What is the hidden score of each row? Scores go from 0 to 40, and 20 is about the middle. The score is a weighted sum of the row's numbers plus the product of two more (or one squared), each taken from its middle value.
[ 0.   1.  -0.9  0.   1.2 -0.4  0.9 -1.   0.3 -0.8  1.5  1.3 -1.1 -0.3  0.  -0.6] >> 20
[ 0.3 -0.2  0.1  0.  -1.3 -0.4 -0.5 -0.2 -0.7  0.4 -0.1 -1.1 -0.7 -0.6 -0.4  0.3] >> 28
[ 0.9  0.7 -0.7 -0.7  0.4 -1.  -0.3 -0.7  0.1 -0.5  1.7  1.3 -1.6 -1.9 -0.3 -0.4] >> 24
[-1.1 -1.5 -1.   0.5 -0.5 -1.2  0.5 -1.2  0.7  0.7 -1.3 -1.   0.1  0.1 -0.5  1.6] >> 39
[ 0.   0.2  0.3  0.   0.8 -0.4 -0.1 -0.3  0.2  0.   0.8  1.2 -0.6 -0.3  0.4  0.1] >> 21
[ 1.7  0.8  0.5  0.2 -0.3  0.4 -0.8  1.4 -0.4 -0.9  0.7  0.6 -0.4  0.6 -0.6 -0.5] >> 23
[-0.4  1.6 -0.4 -2.5  1.6  1.   1.6  0.1 -1.2  0.   1.7  0.1 -0.9 -0.5 -0.2 -1.9] >> 33
[ 0.2  2.4 -1.6 -1.4  1.8  0.7  2.  -1.9 -0.2 -0.7  2.   2.1 -1.4 -0.3  0.  -1.3] >> 25
[-1.2 -0.6 -1.2 -0.1  0.4 -0.6  0.9 -1.7  0.3  0.6 -0.5 -0.4 -1.4 -0.6  0.5 -0.4] >> 19
[ 0.2  0.3  0.4 -0.7  0.5  0.  -0.5  0.2  0.3  0.3  1.   1.  -0.5 -0.6  0.4  0.1] >> 20
[ 0.  -1.   0.5  0.5 -0.8 -0.4 -0.7 -0.1  0.   0.2 -0.7 -0.8  0.3  0.2  0.3  0.5] >> 23
[-0.9 -1.   0.1  0.3 -0.3 -0.7  0.3 -1.1 -0.5  0.5 -0.7 -1.3 -0.3 -0.7 -0.2  0.2] >> 31
[ 0.9  0.5  0.7 -0.9 -0.9 -0.4 -1.2 -0.1 -0.3  0.1  0.6 -0.4 -1.  -1.2 -0.3  0. ] >> 35
[ 0.5  1.1 -0.7 -0.5  0.  -0.3  0.1 -0.9  0.5 -0.4  0.5  0.4 -0.8 -0.4 -0.2  0.2] >> 28
[ 1.4  1.2  0.8 -0.3 -0.1  0.5 -1.4  0.7  0.1 -0.7  0.6  1.1  0.7  0.4  0.6  0.6] >> 23
[ 0.5 -0.1  1.5 -0.7  1.   0.3 -1.2  0.3  0.5 -0.6  1.   1.2  0.5 -0.3  1.3 -0.2] >> 26
[ 0.8 -0.5  0.4  1.4 -1.  -0.3 -1.   0.1 -0.2 -0.3 -1.   0.1  0.7  0.7  0.   0.8] >> 19
[-0.6 -1.8  1.4  2.3 -1.3 -0.1 -1.9  0.9  1.1  0.3 -2.3 -0.9  2.4  1.2  0.9  1.9] >> 2
[ 0.2 -0.2  0.8  0.7 -0.7  1.2 -0.8  1.5 -0.7 -0.4 -1.1 -0.9  1.6  1.6  0.   0.5] >> 20
[ 0.6 -0.2  0.9  0.8 -1.1  0.3 -0.7  1.2 -0.4 -0.2 -0.5 -0.6  0.4  0.8 -0.5 -0.2] >> 22
[ 0.1 -0.5 -0.9  0.   0.6 -0.4  0.2  0.1  0.4  0.   0.3  0.7 -0.7 -0.4 -0.1  0.2] >> 14
[ 0.4 -1.1  1.8  1.1 -1.2 -0.5 -1.7  0.9 -0.1  0.6 -0.8 -1.   0.2 -0.7  0.   0.1] >> 27
[-1.5 -2.3 -0.1  0.8  0.5  0.5 -0.3  0.6  1.3  0.2 -1.8 -0.7  1.1  1.8  1.   1. ] >> 14
[-0.8 -2.4  0.8  2.3 -0.6 -0.3 -1.2  0.8  1.   0.1 -2.  -0.7  1.2  1.2  0.7  0.9] >> 13
[-0.8  0.4 -1.  -0.9  1.6  0.7  1.9 -0.6 -0.1  0.2  0.5  0.  -0.2  0.1 -0.1 -1.1] >> 20
[ 0.   1.4 -0.7  0.3 -1.   0.1  1.   0.2 -0.7 -0.2 -0.3 -0.3 -0.8  0.5 -1.1 -0.2] >> 11
[-1.5 -1.3 -1.   0.5 -0.1 -0.3  0.3 -1.2  1.1  0.1 -1.7 -1.   1.2  0.5  0.8  1.3] >> 14
[-1.3 -1.5 -1.5  1.6  0.6 -0.3  0.5 -1.4  1.6 -0.1 -1.7  0.3  1.   1.4  0.3  1.8] >> 27
[-0.7  0.2 -1.  -0.7  1.5  0.2  1.4 -1.6  0.5  0.5 -0.2  0.5  0.  -0.3  1.1 -0.2] >> 12
[-0.7  0.6 -0.5 -1.  -0.2  0.5  0.4  0.  -0.2 -0.2 -0.2 -0.6  0.   0.1  0.1  0.2] >> 19
[-1.   0.3 -1.5 -1.7  1.6  0.1  1.9 -0.6  0.3  0.4  0.5  0.1 -0.7 -0.5 -0.1 -0.8] >> 15
[ 0.6  1.3  0.5 -1.3  0.3 -0.1 -0.2 -0.1 -0.5 -0.4  1.5  0.4 -1.  -1.4  0.2 -0.7] >> 26
[ 0.5  0.1 -0.4 -0.9  1.2 -0.5 -0.1 -1.1  1.  -0.2  1.2  1.3 -0.5 -1.   0.8 -0.3] >> 21
[ 0.4 -0.7  1.8  1.9 -1.3 -0.5 -1.7  0.1 -0.1  0.3 -1.2 -0.3  1.5  0.3 -0.2  1.3] >> 23
[ 1.   0.   0.9  1.  -0.5  0.5 -0.8  2.5  0.6 -0.9 -0.6  0.7  1.   2.1 -0.6  0.4] >> 10
[-0.2 -1.4  1.7  1.8 -1.4  0.  -1.7  0.9  0.1  0.7 -1.7 -1.2  1.9  0.9  0.6  0.7] >> 11
[ 0.8  0.   0.6  0.8 -0.5 -0.1 -0.7 -0.3  0.3  0.1 -0.3 -0.2  0.2 -0.3  0.   0.4] >> 17
[-0.5  0.  -1.  -0.7  1.  -1.4  1.  -2.5  0.8  0.1  1.2  1.3 -2.  -2.2  0.2 -0.2] >> 24
[-0.3 -0.9  0.7  0.2  0.8  0.6 -0.2  0.5  1.   0.3 -0.4  0.2  0.6  0.3  0.9  0.1] >> 10
[ 0.3  1.3 -1.2 -0.7  0.6 -0.6  0.6 -1.2 -0.1 -0.2  1.4  1.2 -1.4 -1.1 -0.6 -0.4] >> 26
[ 0.8  0.   1.1  1.4 -1.  -0.3 -1.5 -0.4  0.1 -0.1 -0.5  0.2  0.9 -0.1 -0.1  1.3] >> 25
[-0.8 -0.5 -1.  -0.6 -0.1 -0.3  0.9 -0.4  0.1  0.3  0.1 -0.3 -0.5 -0.7 -0.4 -0.1] >> 16
[ 0.1 -0.7 -1.   1.7 -0.6 -1.   0.4 -1.6 -0.1  0.7 -0.4  0.1 -0.4 -0.6 -0.3  1.4] >> 25
[-0.6  2.4 -2.2 -2.4  1.6  1.5  2.2  0.1 -0.6 -1.   1.5  0.4 -1.8  0.3 -0.5 -2.1] >> 23
[-0.3 -0.1 -1.1 -1.1  0.1 -1.1  1.5 -2.2 -0.2  1.2  0.6 -0.3 -1.5 -2.8  0.  -0.5] >> 14
[-0.6 -1.1  0.1  1.2  0.7  0.8 -0.3  0.8  1.5 -0.5 -1.3  0.5  1.2  2.   0.5  0.8] >> 9
[-0.9 -1.6 -0.1  1.3 -2.2 -0.8 -0.5  0.4 -0.6  0.4 -2.4 -1.3  0.9  1.  -0.3  1.8] >> 19
[ 0.4  2.5 -1.3 -1.4  0.5  0.4  1.1 -0.3 -0.5 -1.2  1.7  0.7 -1.3  0.  -1.  -1. ] >> 27
[ 0.3  1.6 -1.7 -1.8  0.9  0.2  1.7 -1.1 -0.5 -0.2  1.5  0.9 -1.5 -0.7 -0.5 -1.2] >> 24
[-1.   0.4 -1.6 -0.6  0.8 -0.6  2.2 -1.5 -0.6  0.2  1.1  0.5 -1.3 -0.5 -0.7 -1.4] >> 24
[-1.2 -1.8  0.4  1.3  0.   0.1 -0.6  0.1  0.3  1.4 -1.9 -1.4  1.6  0.5  1.1  0.5] >> 5
[ 0.1  1.4 -0.4 -2.   0.7  0.2  0.6  0.5 -0.4 -0.4  1.3  0.2 -1.5 -1.1 -0.5 -1.2] >> 28
[ 0.8 -0.8  1.6  1.2 -0.9 -0.7 -1.9 -0.2  0.2  0.2 -0.4  0.3  0.6 -0.4  0.6  0.8] >> 22
[ 0.4 -0.3  1.1  0.4 -0.6  0.9 -1.   1.7 -0.5 -0.5 -0.5  0.   1.2  1.7  0.1  0.4] >> 22
[ 0.8 -0.7  0.5  0.9 -1.1 -0.3 -0.9  1.4 -0.6  0.  -0.7  0.1  0.7  0.5 -0.2  0.7] >> 11
[-1.3 -0.4 -0.5 -0.8  1.7  0.6  0.8 -0.3  1.1 -0.1  0.3  0.8 -0.3  0.6  0.9 -0.3] >> 17
[ 0.2  0.7  0.1 -0.8  1.2  0.6 -0.2  0.9  0.6 -0.8  0.6  0.9  0.8  0.6  0.5 -0.4] >> 16
[ 0.6  0.9  0.4 -0.5  1.1 -0.2  0.8 -1.4 -0.1 -0.1  1.3  0.8 -1.  -1.   0.3 -1.1] >> 25
[-1.2  0.  -0.1 -1.5  0.9  0.7  1.6 -0.6 -0.7  0.8  0.3 -1.  -0.7 -1.1  0.2 -1.3] >> 30
[-1.2 -0.8 -0.4 -0.8  1.  -0.2  0.7 -0.9  0.3  0.9  0.4  0.  -0.4 -0.7  0.7  0. ] >> 20
[ 1.   1.9 -0.5 -0.6  0.4 -0.2  1.  -1.  -1.   0.   1.4  0.5 -1.4 -1.6 -0.3 -1.3] >> 18
[-0.3  0.   0.5 -0.1  0.3 -0.5 -0.3 -0.5  0.1  0.2  0.  -0.1  0.6 -0.3  0.4  0.9] >> 25
[ 0.7  0.3  1.5  0.6  0.1  0.9 -1.2  1.1 -0.6  0.3  0.  -0.1  0.5  0.1  0.1 -1. ] >> 32
[ 2.4  1.7  0.9  0.3 -1.7 -0.5 -1.3  0.4 -1.2 -0.3  1.5  0.6 -0.6 -1.2 -0.8  0.6] >> 24
[-1.  -0.4 -0.5  1.1  0.4  0.5  0.9  0.3 -0.6  0.  -0.5 -0.5  0.7  0.9 -0.6 -0.9] >> 39
[-1.7  0.5 -1.  -0.5  0.5  1.2  1.1  0.   0.1 -0.1 -0.8 -0.6  0.5  0.8 -0.3 -0.6] >> 20
[ 0.6  1.1 -0.2 -2.4  0.4  0.5  0.6  0.4 -0.4 -0.2  1.5 -0.3 -1.5 -1.5 -0.6 -0.7] >> 28
[-0.1  0.9 -3.  -1.   1.  -1.2  2.  -2.   0.5 -0.7  2.   1.8 -2.7 -1.6 -0.7 -0.4] >> 20
[ 0.1  0.  -0.9  0.9 -1.6  0.  -0.1  0.7 -0.3 -0.3 -1.7 -0.5  0.9  1.9 -1.2  1.8] >> 37
[ 0.3 -0.8  0.6  1.4 -0.7 -0.6 -0.5  0.2  0.1 -0.1 -1.  -0.4  0.7  0.9 -0.2  0.3] >> 18
[ 0.1  0.9  0.5 -1.3 -0.8  0.  -0.4  0.  -0.7  0.  -0.1 -1.1  0.1 -0.7  0.1  0.3] >> 26
[ 0.3  0.3  1.2 -0.7 -0.5  0.4 -0.6  1.2 -0.5 -0.4 -0.7 -1.1  1.1  0.7  0.   0.3] >> 25
[ 0.8  1.4 -1.4 -0.2  0.9 -1.3  0.7 -2.2  0.3 -0.5  1.9  2.  -1.9 -1.2 -0.2 -0.3] >> 33
[ 0.1 -0.3  0.2 -0.4 -0.4  0.3 -0.3  2.  -0.7 -0.1 -0.3 -1.   0.5  0.5 -0.7 -0.6] >> 31
[ 1.  -1.2  1.6  2.  -1.6 -1.1 -1.9  0.3  0.2  0.3 -1.  -0.9  0.9 -0.1  0.3  1.1] >> 14
[-0.8  0.1  0.8 -1.7  0.   0.5 -0.4 -0.3 -0.5  0.8  0.4 -1.2 -0.1 -0.6  1.  -1.1] >> 27
[-0.1  0.1 -0.5 -0.5  0.  -0.1  0.3 -0.6  0.4  0.   0.1  0.6 -0.3 -0.3  0.2  0.4] >> 19
[-1.2  0.  -0.1 -1.1  1.6  0.8  0.9 -0.4  0.6 -0.1  0.   0.  -0.2  0.1  0.7 -1.3] >> 27
[ 1.5  0.6  2.6 -0.4 -0.6  0.9 -2.1  2.6 -0.6  0.   0.5 -0.8  0.8  0.3  0.1 -0.9] >> 32
[ 0.3  0.3 -0.7  0.5  0.4  0.5  0.6 -0.2 -0.1 -0.5  0.1  0.3  0.2  0.9 -0.2  0. ] >> 18
[-0.1 -0.5  0.  -0.4 -0.6  0.5  0.2  1.4  0.1  0.2 -0.9 -0.7  0.7  1.2  0.1  0.5] >> 9
[ 0.4 -0.9  1.   2.1 -1.  -0.5 -1.1  0.4  0.4  0.2 -1.1  0.2  1.   0.3  0.2  0.7] >> 7
[-0.4 -0.6  0.5  0.2 -0.7  0.8 -0.1  2.   0.   0.  -1.  -1.1  0.7  1.6 -0.7  0.1] >> 18
[-0.8 -1.6 -0.9  0.3  1.2  0.4  0.6 -0.3  1.8 -0.2 -0.4  0.7  1.1  0.9  0.4  1. ] >> 13
[-0.1 -1.   0.   0.5  0.5 -0.2 -0.3 -0.1  1.3  0.  -0.4  0.4  0.3  0.4  0.5  1. ] >> 18
[-0.9  0.9 -1.3 -1.2  1.9  1.3  2.1 -0.5  0.2 -0.2  0.9  1.1 -0.8  0.4 -0.1 -1.3] >> 18
[ 1.2  0.   0.2  1.2 -0.3 -0.1 -1.1  0.8  0.4 -0.7  0.1  1.1  0.2  0.6 -0.5  0.5] >> 17
[ 1.2  3.   0.5 -2.4  1.1  1.5  0.4  0.5 -0.3 -0.9  2.1  0.7 -1.  -0.5 -0.2 -1.6] >> 27
[-0.4 -0.6 -0.7  0.1 -0.3  0.2 -0.1  0.2  0.6 -0.4 -0.8 -0.1  1.3  1.4  0.5  1.2] >> 20
[-0.1  0.7  0.5 -0.2 -0.7 -0.5 -0.3 -0.9 -0.8  0.6  0.5 -0.4 -0.8 -1.7  0.2 -0.6] >> 21
[-0.4 -1.4  1.4  0.5 -0.7  0.8 -0.8  2.3 -0.7  1.2 -1.3 -1.9  1.7  1.   1.  -0.1] >> 8
[-0.2 -0.5  0.6  0.  -0.1  0.4  0.   1.2  0.3 -0.5 -0.4 -0.8  0.4  0.8  0.   0.1] >> 21
[ 0.6  0.1  1.2  0.1  0.   1.9 -1.2  3.1  0.6 -1.2 -1.1  0.3  1.7  2.5  0.3  0. ] >> 15
[-0.3 -0.1  0.4 -1.2 -0.3 -1.  -0.2 -0.2 -0.4  1.   0.7 -0.3 -0.7 -1.9  0.2 -0.7] >> 19
[ 1.2  0.9  0.3 -0.3  0.1  0.7 -0.6  0.2  0.1 -0.4  0.6  0.6  0.1  0.4  0.1 -0.2] >> 24
